0: [6 7 7 6 1 1 5 5 7 6 5 4 4 4 5 3 2 3 6 2 6 2 5 4]
1: [4 5 3 4 5 5 3 4 2 5 3 3 3 4 3 6 6 3 3 6 5 4 6 2]
2: [1 0 2 5 7 7 4 6 4 5 4 6 4 6 4 5 8 5 3 6 3 8 1 6]
3: [6 7 7 6 1 1 5 5 7 6 5 4 3 4 5 3 2 3 6 2 6 2 5 4]
4: [6 7 4 3 5 5 6 5 4 4 5 3 4 5 3 3 5 5 4 5 3 3 8 5]
5: [2 1 4 7 5 5 4 5 3 7 4 6 4 5 4 5 6 5 4 5 5 7 1 4]
6: [7 6 7 8 3 1 2 2 8 3 4 5 7 1 7 7 0 4 7 2 7 3 6 4]
7: [7 7 4 3 5 6 7 4 2 5 8 6 7 4 6 4 4 7 4 6 2 5 7 5]
8: [3 6 2 3 6 7 7 6 2 4 6 5 4 8 2 4 9 7 3 7 3 7 6 6]
9: [5 4 3 4 6 7 5 5 0 7 5 4 5 5 3 4 7 5 3 5 4 6 5 3]
10: [4 4 4 3 5 5 6 5 1 6 4 3 2 6 2 4 7 4 3 3 4 5 3 4]
11: [4 6 3 4 7 6 1 3 1 3 3 3 5 2 3 8 5 4 3 6 6 5 7 2]
12: [8 6 6 4 6 5 2 3 5 3 4 5 7 0 7 6 1 5 6 3 5 4 7 6]
13: [3 7 3 5 7 6 1 3 3 1 2 3 5 3 3 8 5 4 3 7 7 4 8 3]
14: [4 2 6 5 6 4 1 4 8 3 1 2 4 2 5 6 2 2 6 2 6 3 4 5]
15: [4 2 4 5 6 6 4 5 5 3 5 7 7 4 6 5 4 5 6 5 4 5 4 7]
16: [3 6 3 3 3 6 7 6 0 8 6 4 3 8 2 3 9 4 2 5 5 5 4 2]
17: [8 6 6 2 6 4 2 2 5 3 2 1 6 0 5 6 1 3 5 2 6 1 7 5]
18: [4 6 3 3 5 7 7 6 1 5 6 6 4 7 4 4 7 7 3 7 4 6 6 4]
19: [5 6 5 6 4 3 3 3 6 3 4 4 4 3 5 6 3 4 5 5 6 3 7 4]
20: [5 2 5 5 7 5 2 4 6 3 4 6 7 2 7 6 2 6 6 5 5 5 3 7]
21: [5 3 6 4 5 4 3 4 7 3 2 3 4 3 5 5 4 3 5 3 5 3 3 5]
22: [7 6 4 5 5 6 4 2 1 5 6 7 7 3 6 7 3 7 4 5 4 6 5 3]
23: [1 7 2 1 5 7 9 7 3 4 6 3 3 9 2 1 9 6 2 8 3 5 7 5]
24: [5 2 6 5 5 4 3 5 7 5 4 4 5 3 6 4 2 4 6 3 4 4 3 6]
25: [7 6 7 8 4 1 2 2 8 3 4 5 7 1 7 7 0 4 7 3 6 3 6 4]
26: [3 5 5 4 5 4 4 6 8 3 3 2 3 6 4 4 5 3 5 4 5 3 5 6]
27: [7 7 4 3 5 6 7 4 2 5 8 6 7 4 6 4 3 7 5 6 2 5 7 6]
28: [4 6 5 6 5 3 3 4 6 2 3 4 5 3 5 6 3 4 5 5 6 3 7 4]
29: [4 5 2 2 6 7 6 5 0 6 6 5 4 6 3 4 9 6 2 6 3 6 5 4]
30: [6 2 3 2 6 8 4 4 0 6 5 5 6 3 5 5 7 5 4 4 3 6 4 5]
31: [6 3 3 5 7 7 3 4 2 5 6 8 7 3 6 7 4 7 5 6 4 7 4 5]
32: [2 3 4 4 3 5 7 6 4 6 5 4 2 8 3 2 8 4 3 4 4 5 2 4]
33: [4 6 5 4 4 4 5 5 6 3 4 4 5 5 5 4 4 4 6 4 5 3 6 5]
34: [4 2 6 6 6 4 1 5 9 3 2 4 5 3 6 6 2 2 7 3 6 4 3 6]
35: [4 4 2 2 8 8 8 6 3 4 7 5 6 6 4 3 8 8 4 8 1 6 6 7]
36: [5 6 5 6 5 2 3 3 6 2 4 4 5 3 5 6 3 5 5 5 6 3 7 4]
37: [2 5 4 4 4 4 5 6 5 4 3 3 2 7 2 4 8 4 3 5 5 4 5 4]

[1 0 3 5 7 7 4 6 4 5 4 6 4 6 4 6 8 5 3 6 3 8 1 6] -> 2 5
[8 6 6 4 6 5 2 3 5 3 4 5 7 0 7 7 1 5 6 4 5 4 7 6] -> 12 17
[6 2 6 7 2 3 4 5 6 9 6 7 5 4 7 4 1 4 6 1 4 6 0 5] -> 24 0
[5 3 6 5 5 4 3 4 7 3 3 3 3 3 5 5 3 3 5 3 5 3 3 6] -> 21 24
[5 3 5 5 6 4 2 4 7 2 5 6 7 2 7 6 1 5 7 5 4 5 4 6] -> 20 15
[4 1 4 6 6 4 3 4 3 6 4 5 4 4 5 6 5 5 4 4 4 6 2 4] -> 5 15
[6 3 3 5 7 7 3 4 2 5 6 7 8 3 6 7 4 7 5 6 3 7 4 5] -> 31 22
[7 4 3 2 7 8 5 3 0 6 6 6 7 2 5 5 5 6 4 5 3 6 5 5] -> 30 31
[3 5 5 6 0 3 7 6 5 8 6 6 3 9 4 2 5 3 4 3 5 5 1 3] -> 32 16
[0 8 3 2 4 6 8 7 6 1 5 3 4 9 3 2 8 5 3 8 3 4 7 6] -> 23 8
[4 2 4 5 6 5 4 5 5 3 5 6 6 4 6 5 4 5 6 5 3 5 4 6] -> 15 20
[1 0 2 5 7 7 4 6 4 5 4 6 4 6 4 6 8 5 3 6 3 8 0 5] -> 2 5
[3 5 5 4 5 4 5 6 9 2 3 3 3 6 4 4 5 3 5 4 5 3 6 7] -> 26 33
[4 0 4 6 4 4 4 5 4 8 5 5 4 4 4 5 5 4 4 2 4 7 0 3] -> 5 24
[8 6 3 5 5 6 5 3 0 6 6 7 7 2 5 6 4 7 4 5 4 6 6 3] -> 22 7
[4 2 5 5 6 5 2 4 5 3 3 4 5 3 5 6 4 3 5 4 5 4 4 4] -> 21 24
[3 5 5 4 4 4 4 6 9 3 3 3 3 5 4 4 5 3 5 4 5 3 5 7] -> 26 33
[4 5 4 4 6 5 4 4 3 4 4 4 5 4 4 6 6 5 3 5 5 5 5 5] -> 1 9
[5 5 4 4 7 5 2 2 1 3 3 4 5 1 3 8 5 4 3 6 6 5 7 2] -> 11 13
[5 3 3 5 7 7 4 4 1 5 6 8 8 3 6 7 4 7 5 6 4 7 5 5] -> 31 22
[2 1 4 7 5 4 4 6 3 7 4 6 4 6 4 5 6 4 4 4 5 7 0 4] -> 5 2
[1 4 4 5 5 4 6 5 6 3 3 3 2 7 2 4 7 4 4 5 4 4 4 4] -> 37 26
[5 0 5 7 3 4 4 5 4 8 4 5 3 4 4 4 4 3 5 2 5 6 0 3] -> 5 24
[2 1 4 7 4 5 4 6 3 7 4 6 4 5 4 5 6 5 4 4 5 7 1 4] -> 5 2
[1 0 3 5 7 6 4 6 4 5 4 6 4 6 4 6 8 5 4 5 3 8 1 5] -> 2 5
[3 4 5 4 5 4 4 6 8 3 3 3 3 5 4 4 5 3 5 4 5 3 5 7] -> 26 33
[5 6 4 5 7 5 1 2 1 3 3 4 5 2 3 7 5 4 3 6 6 5 7 2] -> 11 13
[1 0 2 5 7 7 4 6 4 5 4 6 4 6 3 6 8 5 4 6 3 8 1 5] -> 2 5
[1 0 2 5 7 7 4 6 4 5 4 6 4 6 4 6 8 6 4 6 3 8 1 5] -> 2 5
[4 0 4 7 4 4 4 5 4 8 4 5 4 5 4 4 5 4 4 2 5 7 0 3] -> 5 32
[4 3 5 5 5 5 2 4 5 3 3 4 5 3 5 5 4 3 5 4 6 4 4 5] -> 21 24
[3 4 4 5 6 5 3 4 5 3 4 6 6 4 5 6 5 6 4 7 5 6 5 4] -> 15 28
[5 3 6 4 5 4 3 4 6 3 3 3 3 3 4 5 4 3 5 3 5 3 3 6] -> 21 24
[3 4 5 4 4 4 5 6 9 3 3 3 3 6 4 4 5 3 5 4 5 3 5 6] -> 26 33
[2 1 4 6 4 5 4 6 4 7 4 6 4 6 4 4 6 5 4 4 5 7 1 4] -> 5 2
[5 3 6 5 5 4 3 4 7 3 3 3 3 3 5 5 4 3 5 3 5 3 3 5] -> 21 24
[4 0 5 7 4 4 4 5 4 8 5 5 4 5 4 4 5 4 4 2 5 6 0 3] -> 5 24
[2 1 4 6 4 5 4 6 3 7 4 6 4 6 4 4 6 5 4 5 4 7 1 4] -> 5 2
[5 9 3 3 1 5 9 6 0 9 7 5 3 8 2 2 8 5 2 5 5 5 7 2] -> 16 18
[4 2 3 4 6 7 3 4 1 5 5 7 7 4 6 6 5 6 4 7 4 7 4 4] -> 31 30
[4 4 4 3 5 5 6 5 1 6 4 3 2 6 2 3 7 4 3 4 3 5 4 4] -> 10 9
[6 3 3 5 7 7 3 4 1 5 6 8 8 3 6 7 4 7 5 6 3 7 4 5] -> 31 22
